First come named moves, each a turn or a mirror, each shown by rows before and after it. For each pair of rows after them, which moves, in which order, take the first row to the second? The first pair is done for you.
U (before -> after):
|  0.056 | -0.098 |  0.167 | -0.049 |  0.094 |  0.454 | -0.039 |  0.838 | -0.064 | -1.295 | -0.125 |  0.018 | -1.082 |  0.508 |  0.615 |  1.465 |  0.611 | -1.523 |  2.193 | -0.810 |  1.522 | -> | -0.107 | -0.118 |  0.072 | -0.314 |  0.191 |  0.650 | -0.459 |  0.815 | -0.021 | -1.034 | -0.026 | -0.143 | -0.634 |  0.453 |  0.825 |  1.335 |  0.663 | -1.392 |  2.031 | -0.951 |  1.596 |
|  0.121 | -0.533 | -0.592 | -2.026 | -1.017 |  3.096 | -1.638 | -0.488 |  0.549 |  1.696 |  0.712 | -0.397 | -0.412 |  0.228 |  1.716 | -1.722 | -0.195 | -0.049 | -0.097 | -1.022 |  0.547 | -> |  1.828 | -0.705 |  0.567 |  1.239 |  0.171 |  0.870 |  1.854 |  0.307 |  1.952 | -0.721 | -0.433 |  1.626 | -1.544 |  0.361 | -0.494 | -0.359 | -2.472 | -0.054 |  1.146 |  1.672 | -0.337 |
| -0.907 | -1.351 |  1.282 | -1.165 | -0.466 |  2.337 |  0.670 | -0.090 | -1.224 |  0.165 |  0.279 |  0.825 | -0.869 | -0.228 | -0.250 |  0.206 | -1.928 | -1.078 |  2.433 |  0.399 | -1.593 | -> | -1.033 | -1.437 |  1.281 | -1.394 | -0.690 |  2.543 |  0.265 | -0.046 | -1.112 |  0.369 |  0.300 |  0.702 | -0.961 | -0.068 |  0.049 |  0.110 | -1.896 | -1.049 |  2.257 |  0.099 | -1.450 |
H (before -> after):
| -0.306 |  0.200 | -0.431 | -0.519 |  0.330 | -1.093 |  0.258 |  0.866 |  0.155 |  0.388 | -0.213 | -0.829 | -0.344 |  0.804 | -0.825 | -0.879 |  0.600 | -0.561 | -1.346 |  0.153 | -0.440 | -> | -0.448 | -0.314 | -0.390 | -0.197 | -0.269 | -1.136 | -0.688 |  0.555 | -0.380 |  0.535 |  0.433 | -1.720 |  0.254 | -0.078 | -0.376 | -0.395 |  1.266 | -0.844 | -0.791 | -0.176 | -0.122 |
|  0.217 |  0.209 | -1.214 | -3.260 |  0.581 |  1.553 | -0.930 | -0.593 |  0.157 |  1.762 | -1.337 | -0.148 | -1.356 |  2.313 |  0.230 | -2.422 |  0.723 |  0.630 | -1.440 | -0.067 | -0.701 | -> | -0.303 | -0.912 | -0.858 | -3.034 | -0.787 |  1.272 | -2.918 | -0.805 | -0.779 |  2.342 |  0.226 | -1.477 |  0.164 |  0.204 |  1.221 | -1.266 |  1.768 | -0.311 |  0.038 | -1.610 |  0.351 |
| -0.900 | -0.735 |  0.386 |  1.463 | -0.508 | -0.546 | -1.311 | -0.003 | -1.086 |  0.414 |  1.803 | -1.072 |  1.144 | -2.487 |  1.287 |  1.745 |  0.583 | -0.476 |  0.949 | -1.573 |  1.192 | -> |  0.116 |  1.067 |  0.288 |  0.438 |  1.857 | -0.079 |  2.390 |  0.732 |  0.819 | -0.823 | -1.152 |  1.550 | -1.704 |  1.873 | -0.730 | -0.453 | -1.249 |  0.438 | -1.575 |  0.776 | -0.752 |
A (before -> after):
|  0.465 | -2.149 |  0.165 |  0.689 | -1.559 | -0.118 | -2.252 | -0.128 | -1.182 |  0.703 |  0.902 | -0.972 |  2.389 | -2.864 |  1.494 |  0.622 |  1.263 | -0.609 |  2.560 | -1.361 |  1.180 | -> | -0.730 | -0.804 | -0.798 | -1.589 | -1.385 |  0.914 | -3.387 | -0.038 | -1.629 |  1.648 |  0.527 | -0.946 |  1.893 | -0.772 |  1.990 | -0.896 |  2.194 | -0.068 | -0.296 | -2.276 |  1.292 |
|  0.441 |  0.073 |  0.369 |  0.126 | -0.391 |  0.273 | -0.920 | -0.829 | -0.743 |  0.928 |  0.375 | -1.115 |  0.707 |  0.420 | -0.293 |  0.722 |  0.583 | -0.023 | -0.479 | -0.832 |  1.109 | -> |  0.396 |  0.408 |  0.397 |  0.124 | -0.076 |  0.200 | -0.716 | -0.666 | -0.564 |  0.757 |  0.299 | -0.973 |  0.282 |  1.179 | -0.495 |  0.457 |  0.750 |  0.335 | -1.206 | -0.758 |  0.958 |
|  2.605 |  0.395 |  1.571 |  2.299 |  1.267 | -0.055 |  3.413 |  0.588 |  1.244 | -2.147 | -1.513 |  1.255 | -0.557 | -0.484 | -1.443 |  0.567 | -2.165 |  0.313 |  1.803 |  2.280 | -1.598 | -> |  2.702 | -0.569 |  1.866 |  1.605 | -0.262 |  1.821 |  1.968 | -0.154 |  0.587 | -0.996 | -0.531 | -0.160 |  1.028 | -2.225 |  0.168 |  0.794 | -1.988 | -0.596 |  4.625 |  1.372 | -1.428 |
|  0.024 | -0.563 |  1.434 |  0.384 | -0.409 |  3.579 |  0.998 | -0.466 | -0.175 |  0.379 | -0.150 |  0.542 | -3.084 | -1.567 | -1.532 | -2.355 | -2.952 | -0.594 |  3.119 | -0.218 | -2.693 | -> | -0.373 | -0.296 |  0.912 | -0.582 | -0.528 |  4.173 |  0.350 | -0.703 | -0.214 |  0.966 | -0.043 |  0.407 | -2.976 | -1.104 | -1.183 | -2.996 | -2.413 | -0.428 |  2.549 | -0.543 | -2.665 |
Now pairs of rows:
(2 to 3 moves a pair)
|  1.686 | -0.504 |  0.168 | -0.443 | -0.791 |  3.132 |  0.486 | -1.507 | -0.168 |  0.566 | -0.077 | -0.886 |  1.281 | -1.859 |  1.189 | -0.837 | -1.172 | -0.903 |  4.312 | -0.019 | -0.875 | -> |  1.108 | -0.439 | -0.045 | -1.485 | -0.778 |  3.642 |  0.138 | -1.464 | -0.194 |  1.135 | -0.191 | -1.244 |  1.185 | -1.573 |  1.471 | -1.206 | -0.540 | -0.792 |  3.485 | -0.628 | -0.811 |
H, A, H
| -1.434 |  0.112 | -0.333 | -0.595 | -1.729 | -1.864 | -1.970 |  0.780 |  0.044 |  1.183 |  3.479 | -0.512 |  1.000 | -1.926 |  2.293 |  0.254 |  1.859 |  0.067 | -0.447 | -2.725 |  2.062 | -> |  0.623 |  1.549 |  0.171 |  0.588 |  1.152 | -2.789 |  2.534 |  1.657 |  2.204 | -0.946 |  0.428 |  2.610 | -2.068 |  1.711 | -0.793 | -1.007 | -0.897 |  1.181 | -1.892 |  0.414 | -0.039 |
H, U, A
|  1.211 | -0.164 |  0.580 |  3.152 |  1.706 |  1.426 |  2.073 |  1.470 |  1.768 |  0.180 | -0.406 |  1.650 | -2.132 |  1.641 | -2.235 | -0.195 | -1.135 |  1.542 | -1.040 |  1.643 | -0.782 | -> |  0.029 | -1.795 |  0.318 |  1.637 | -1.068 |  3.685 | -2.247 | -0.040 | -0.238 |  2.629 |  2.135 | -1.505 |  0.995 | -2.000 |  0.922 |  0.543 |  0.726 |  0.462 |  1.810 | -1.420 |  0.470 |
A, H, U
| -0.855 |  0.101 | -0.636 | -1.030 | -0.942 |  0.408 | -1.278 | -0.686 | -0.890 |  0.949 |  0.967 | -0.780 |  0.833 | -0.319 |  0.996 | -0.569 |  1.306 | -0.214 | -0.997 | -1.372 |  0.738 | -> | -0.935 | -0.107 | -0.227 |  0.644 | -0.312 | -2.040 | -0.704 |  0.128 | -0.653 |  0.010 |  0.961 | -0.336 |  0.368 | -0.370 |  0.111 |  0.596 |  1.648 |  0.255 | -1.905 | -0.615 |  1.241 |
A, A, H
| -0.318 |  0.451 |  0.144 |  4.719 |  0.740 | -4.093 | -0.819 |  2.637 | -0.194 | -1.058 | -0.146 |  0.577 |  0.080 | -0.090 | -0.512 |  2.079 | -0.276 |  0.080 | -0.288 |  0.282 |  0.461 | -> | -1.610 |  0.148 | -0.993 |  1.052 | -1.167 | -0.760 | -4.381 |  1.287 | -1.525 |  1.702 |  1.263 | -1.496 |  1.658 | -0.730 |  2.205 |  0.519 |  1.476 | -0.363 |  0.004 | -2.506 |  0.724 |
A, U, A
| -1.165 | -1.755 | -0.798 | -0.470 |  0.063 | -2.382 | -1.889 |  0.059 | -1.168 | -0.062 | -0.442 | -0.800 |  0.308 | -1.439 |  1.449 | -1.059 |  2.621 | -0.880 |  0.061 | -3.257 |  3.693 | -> | -1.035 | -0.779 | -1.109 | -0.042 |  1.455 | -3.772 | -0.341 |  0.883 | -0.393 | -1.171 | -1.502 |  0.583 | -1.189 |  0.799 | -0.183 | -1.643 |  2.147 | -0.026 | -2.460 | -2.113 |  3.129 |
A, A, H
| -0.266 |  1.198 | -0.347 | -0.105 | -1.326 |  1.074 | -1.290 |  1.599 |  0.642 | -0.075 | -0.370 | -0.425 |  1.069 | -1.270 |  2.236 |  0.601 |  0.321 | -1.338 |  2.044 | -0.531 |  0.501 | -> |  0.767 |  1.553 |  0.133 |  0.947 | -0.231 |  0.193 |  0.755 |  2.101 |  1.443 | -1.154 | -1.439 |  0.805 |  0.121 | -0.344 |  0.826 |  0.715 | -1.098 | -1.199 |  1.892 |  1.171 | -0.157 |
U, H
|  1.075 | -2.302 |  1.314 |  1.522 | -1.389 | -0.056 |  1.682 | -0.253 | -1.258 | -0.109 |  0.912 |  0.706 |  0.705 | -2.359 |  0.904 | -0.130 | -1.633 | -0.523 |  5.036 |  0.067 |  0.341 | -> |  0.792 | -1.683 |  0.552 | -1.625 | -1.400 |  2.814 |  1.059 | -1.027 | -1.467 |  1.335 |  0.254 |  0.257 |  0.568 | -1.000 |  2.027 | -2.355 | -1.602 | -0.455 |  4.478 | -0.900 | -0.340 |
H, A, U
| -0.531 |  0.565 | -0.559 | -0.440 |  0.898 | -0.046 |  0.980 |  0.303 |  0.044 | -1.892 | -1.804 |  0.814 | -2.180 |  1.098 |  0.164 | -0.276 | -0.992 | -0.335 | -2.072 |  0.557 | -0.955 | -> | -1.973 |  0.151 | -0.951 | -0.762 | -0.146 | -0.694 | -1.526 |  0.075 | -0.965 | -1.023 | -0.180 | -0.507 | -1.030 | -0.180 |  1.261 |  0.412 |  0.907 | -0.615 | -2.572 | -1.072 |  0.444 |
H, A, A
| -0.731 |  0.131 |  0.111 |  0.604 | -0.772 | -0.396 | -1.184 | -0.026 | -0.597 | -0.092 |  0.535 | -0.278 | -0.015 | -0.114 |  0.130 |  0.625 |  0.908 |  0.145 | -0.598 | -0.954 |  0.233 | -> | -0.919 |  0.341 | -0.048 | -0.241 | -0.671 |  0.241 | -1.137 | -0.298 | -0.531 |  0.075 |  0.059 | -0.019 | -0.345 |  0.674 |  0.375 | -0.160 |  0.969 |  0.272 | -1.579 | -0.958 | -0.165 |
H, A, U
|  0.151 |  1.041 |  0.226 |  0.448 |  0.408 |  1.087 | -2.556 | -0.940 | -1.476 |  2.649 |  0.842 | -0.985 |  1.515 | -0.499 |  1.495 | -2.633 | -0.673 | -1.131 |  0.498 | -1.568 | -0.925 | -> | -0.647 |  1.156 |  0.082 |  1.573 |  0.397 | -1.316 | -3.418 | -0.325 | -1.861 |  1.992 |  1.606 | -1.129 |  1.577 | -0.669 |  1.065 | -1.171 |  0.639 | -0.880 | -1.189 | -1.829 | -0.017 |
A, A, H
|  0.674 | -0.980 |  0.018 |  2.313 | -0.980 | -1.541 | -1.341 |  1.422 | -1.073 |  1.123 |  1.692 |  1.407 |  1.917 | -1.766 |  0.100 |  0.895 | -0.220 | -0.752 | -0.511 |  1.490 |  0.924 | -> | -0.312 |  0.102 | -1.164 | -0.935 | -0.980 |  0.591 | -2.188 |  0.980 | -1.366 |  2.392 |  0.837 |  1.272 |  1.147 |  0.373 |  0.989 | -1.379 |  0.234 | -0.318 | -2.922 |  0.466 |  0.686 |
H, U
|  0.175 |  2.801 |  0.691 |  3.061 |  3.037 | -0.398 |  0.755 |  0.652 | -0.617 | -0.046 | -2.445 |  1.325 | -1.524 |  3.379 | -0.552 | -1.017 | -0.274 |  2.668 | -0.652 |  1.419 |  0.281 | -> | -0.181 |  0.640 |  1.456 |  5.183 |  1.029 | -1.861 | -1.600 |  0.145 | -1.923 |  0.009 |  0.406 | -0.779 |  0.773 | -0.910 |  0.699 |  2.202 |  1.137 |  1.447 |  2.664 |  0.168 |  1.951 |
H, U
|  2.088 |  0.397 | -0.853 |  0.994 |  2.332 |  3.334 |  0.026 |  1.647 |  0.646 | -0.604 | -0.395 |  1.409 |  0.242 |  0.443 | -0.628 | -0.330 | -0.313 | -0.645 |  2.200 |  0.620 | -0.817 | -> |  1.992 | -0.094 | -0.762 |  1.690 |  2.338 |  2.523 |  0.013 |  1.837 |  0.418 | -1.082 | -0.019 |  1.479 |  0.255 | -0.038 | -0.737 |  0.353 | -0.299 | -0.654 |  2.608 |  0.640 | -0.463 |
H, A, U
| -4.653 |  1.815 | -1.817 | -1.560 | -0.253 | -3.422 | -4.223 |  1.158 | -1.005 |  1.184 |  1.783 | -0.874 |  0.275 |  2.293 | -0.151 | -0.374 |  5.246 |  1.194 | -8.399 | -3.199 |  2.696 | -> | -3.695 |  1.024 | -0.667 |  2.572 |  0.125 | -7.270 | -2.795 |  2.164 | -0.407 | -1.069 |  2.212 | -0.179 | -0.059 |  0.677 | -1.676 |  2.527 |  4.605 |  1.284 | -7.306 | -1.700 |  3.376 |
A, H
| -0.811 | -1.333 |  1.492 |  1.939 | -0.928 | -3.248 | -1.012 |  0.836 |  0.213 | -0.190 |  1.349 | -0.298 |  0.490 | -2.555 | -0.169 |  1.131 |  0.833 | -0.760 |  1.560 |  0.002 |  1.941 | -> | -2.002 | -0.522 |  0.363 | -1.060 | -1.369 | -1.251 | -2.876 |  0.423 | -0.545 |  1.274 |  1.360 | -1.187 |  0.590 | -1.271 |  0.992 | -0.739 |  2.195 | -0.578 | -0.328 | -1.537 |  1.963 |
A, A
| -0.914 |  0.236 | -0.343 |  0.880 | -0.072 | -3.113 | -1.411 |  0.802 | -0.220 | -0.293 |  0.832 | -0.220 | -0.784 |  0.847 | -1.042 |  1.758 |  1.376 |  0.764 | -1.997 | -0.943 |  1.687 | -> | -0.487 | -0.809 |  0.103 |  1.256 | -1.182 | -1.991 | -2.341 |  0.123 | -0.634 |  0.209 |  1.413 | -1.146 |  0.415 | -1.302 | -0.142 |  2.379 |  1.027 | -0.116 |  0.549 | -1.275 |  1.812 |
A, A, A
|  0.107 | -0.964 |  2.402 |  1.518 | -0.711 | -0.791 | -0.032 |  0.358 |  0.788 | -0.296 |  1.222 | -0.062 | -0.099 | -1.040 |  0.315 |  0.927 |  0.229 | -0.074 |  0.393 |  1.298 |  0.234 | -> |  0.101 | -0.984 |  2.454 |  1.092 | -0.736 | -0.256 | -0.325 |  0.050 |  0.825 |  0.017 |  1.363 | -0.193 |  0.425 | -1.455 |  0.665 |  0.420 |  0.395 | -0.294 |  1.008 |  0.743 |  0.124 |
A, U
| -0.870 | -2.785 |  0.030 |  1.579 | -1.551 | -0.696 | -0.072 | -1.036 |  0.457 | -0.220 |  0.434 | -1.438 |  1.085 | -3.839 |  0.564 |  2.472 |  0.530 |  0.229 |  3.074 |  0.690 |  1.170 | -> |  0.079 | -2.466 |  0.424 |  2.486 | -0.447 | -1.201 |  1.662 | -0.461 |  1.214 | -1.114 | -0.409 | -0.277 |  0.064 | -2.837 | -0.565 |  2.664 | -0.636 |  0.593 |  3.003 |  2.212 |  0.503 |
A, U
| -0.516 |  1.103 | -0.131 |  1.432 |  1.253 | -2.364 |  0.417 |  1.256 |  0.147 | -1.498 |  0.093 |  0.836 | -1.301 |  3.049 | -0.877 | -0.071 |  0.535 |  1.717 | -3.540 |  0.413 |  1.524 | -> |  1.586 | -0.329 |  1.253 |  3.455 |  1.049 | -1.680 |  2.198 |  0.741 |  0.675 | -2.201 | -0.457 |  1.084 | -0.637 |  0.635 | -0.852 |  0.958 | -1.776 |  0.966 |  1.267 |  1.652 |  0.789 |
A, A, H
|  0.509 | -1.532 |  1.276 |  2.826 | -1.207 | -1.584 |  1.458 | -0.592 | -0.359 |  0.044 |  1.296 | -0.142 |  0.889 | -1.633 | -0.629 |  1.922 | -0.779 | -0.415 |  3.496 |  0.233 |  1.145 | -> |  0.615 | -0.642 |  1.306 |  3.024 |  0.050 | -2.427 |  2.982 | -0.052 |  0.118 | -0.897 |  0.499 |  1.398 | -0.284 |  0.306 | -1.860 |  1.446 | -1.321 |  0.272 |  1.552 |  1.299 |  0.493 |
U, A, U
| -0.284 | -0.263 |  1.492 |  1.318 | -0.094 | -0.905 | -1.469 | -1.133 | -0.211 | -1.139 |  0.459 |  0.088 |  0.078 | -1.101 |  0.868 |  0.853 | -1.732 | -0.052 |  2.466 | -0.781 |  1.174 | -> |  0.370 | -0.170 |  1.491 |  1.587 |  0.041 | -0.860 | -0.833 | -0.903 |  0.221 | -1.417 | -0.020 |  0.685 | -0.185 | -0.522 |  0.594 |  0.742 | -2.128 |  0.019 |  2.523 | -0.467 |  0.993 |
A, U
| -0.380 | -0.211 | -1.756 | -0.695 |  1.168 |  1.438 | -0.941 | -1.969 |  0.100 |  0.627 | -0.580 |  0.549 |  1.219 |  0.575 |  0.139 | -1.527 |  1.016 |  1.347 |  0.291 | -0.432 | -2.206 | -> | -0.825 | -1.118 | -1.135 |  1.205 |  0.687 | -0.597 | -1.761 | -1.761 | -0.391 | -0.038 |  0.673 |  0.045 |  2.098 | -1.372 |  0.271 |  0.608 |  1.505 |  0.852 |  1.099 | -0.772 | -1.065 |
A, A, H
